50 stands for zero in the data rows.
Some points, one per row:
tensor([21, 82, 34, 60, 31, 37, 73, 83])
tensor([33, 84, 41, 62, 43, 55, 68, 46])
tensor([68, 64, 70, 50, 70, 24, 71, 32])
tensor([45, 42, 43, 47, 40, 68, 42, 66])
tensor([49, 70, 54, 62, 64, 18, 71, 50])
tensor([66, 32, 59, 49, 71,  5, 64, 48])
tensor([64,  0, 64, 38, 39, 81, 15, 54])
tensor([71, 42, 45, 42, 60, 74, 29,  9])
tensor([52, 46, 47, 53, 44, 69, 45, 55])
tensor([45, 46, 43, 50, 55, 55, 45, 47])
tensor([39, 71, 38, 56, 49, 39, 66, 84])
tensor([58, 77, 48, 55, 67, 44, 52,  0])
tensor([61, 30, 54, 52, 63, 23, 54, 59])
tensor([53, 67, 54, 50, 48, 74, 41, 28])
tensor([38, 69, 52, 55, 45, 55, 60, 41])
tensor([53, 40, 50, 42, 45, 55, 39, 32])
tensor([48, 57, 39, 56, 49, 44, 49, 53])
tensor([57, 50, 51, 50, 52, 35, 55, 65])
tensor([60, 21, 63, 51, 50, 47, 48, 62])
tensor([35, 44, 44, 59, 34, 65, 48, 67])
tensor([56, 49, 52, 51, 59, 36, 55, 33])
tensor([37, 76, 44, 53, 48, 43, 67, 75])
tensor([56, 44, 47, 45, 45, 88, 31, 15])
tensor([17, 83, 35, 66, 35, 51, 72, 86])
tensor([31, 61, 40, 49, 40, 49, 49, 70])
tensor([34, 92, 38, 62, 48, 41, 68, 49])
tensor([47, 66, 41, 54, 50, 47, 60, 52])
tensor([46, 22, 51, 49, 36, 45, 47, 99])
tensor([58, 61, 64, 50, 57, 57, 50, 11])
tensor([39, 37, 50, 55, 35, 95, 38, 39])
tensor([41, 63, 39, 50, 45, 44, 51, 62])
tensor([58, 31, 44, 46, 53, 47, 45, 62])
tensor([53, 71, 43, 47, 55, 75, 48,  6])
tensor([46, 30, 46, 44, 35, 69, 30, 72])
tensor([62, 19, 40, 38, 39, 87, 21, 49])
Here are 12 more points, each followed by its number:
tensor([50, 36, 59, 57, 51, 32, 61, 89]) 0
tensor([40, 80, 59, 54, 69,  0, 85, 55]) 1
tensor([81, 34, 59, 43, 86, 16, 50, 18]) 2
tensor([62, 20, 63, 49, 46, 52, 49, 82]) 3
tensor([59, 54, 48, 43, 62, 53, 34, 13]) 4
tensor([50, 48, 48, 42, 42, 83, 31,  0]) 5
tensor([40, 63, 34, 48, 44, 64, 40, 48]) 6
tensor([58, 28, 47, 42, 48, 60, 33, 55]) 7
tensor([48, 31, 52, 49, 48, 62, 45, 33]) 8
tensor([37, 59, 39, 58, 34, 63, 47, 62]) 9
tensor([23, 77, 44, 61, 27, 35, 76, 99]) 10
tensor([68, 37, 59, 43, 66, 18, 57, 65]) 11
Which two of these numbered points are nearest to each point below, ignoring the 3 directions in which the first points spread most? Their numbers follow each, nearest first.
tensor([32, 99, 37, 54, 55, 41, 66,  5]) > 5 4
tensor([43, 55, 60, 51, 64, 20, 59, 45]) > 1 5
tensor([63, 71, 50, 47, 62, 45, 56, 28]) > 11 7
tensor([27, 56, 27, 44, 18, 99, 21, 44]) > 4 6
tensor([60, 46, 63, 56, 68, 18, 68, 52]) > 0 3
tensor([62, 46, 55, 38, 69, 14, 53, 28]) > 4 6
tensor([34, 70, 45, 52, 26, 78, 47, 46]) > 10 9
tensor([60, 28, 58, 51, 64, 31, 60, 33]) > 8 5
tensor([46, 36, 54, 53, 43, 55, 49, 73]) > 0 3
tensor([48, 61, 55, 53, 41, 46, 59, 57]) > 10 3
tensor([37, 79, 43, 58, 43, 57, 55, 40]) > 9 7
tensor([60, 32, 50, 50, 49, 66, 38, 39]) > 9 7
tensor([48, 69, 55, 57, 47, 61, 63, 54]) > 3 0
tensor([41, 64, 50, 53, 31, 91, 46, 21]) > 10 0
tensor([41, 65, 34, 48, 41, 67, 46, 54]) > 7 6
tensor([35, 60, 32, 49, 42, 50, 46, 71]) > 6 4
tensor([60, 37, 63, 47, 51, 46, 49, 47]) > 10 0
tensor([17, 63, 28, 60, 20, 75, 50, 82]) > 9 5
tensor([44, 52, 57, 50, 53, 15, 65, 84]) > 1 11
tensor([44, 54, 41, 59, 48, 52, 56, 58]) > 9 7
tensor([46, 62, 52, 46, 56, 45, 55, 21]) > 5 1
tensor([40, 49, 43, 55, 39, 35, 64, 71]) > 5 8
tensor([89,  0, 71, 32, 58, 68, 15, 28]) > 11 10
tensor([73,  7, 72, 46, 80,  0, 62, 84]) > 0 3
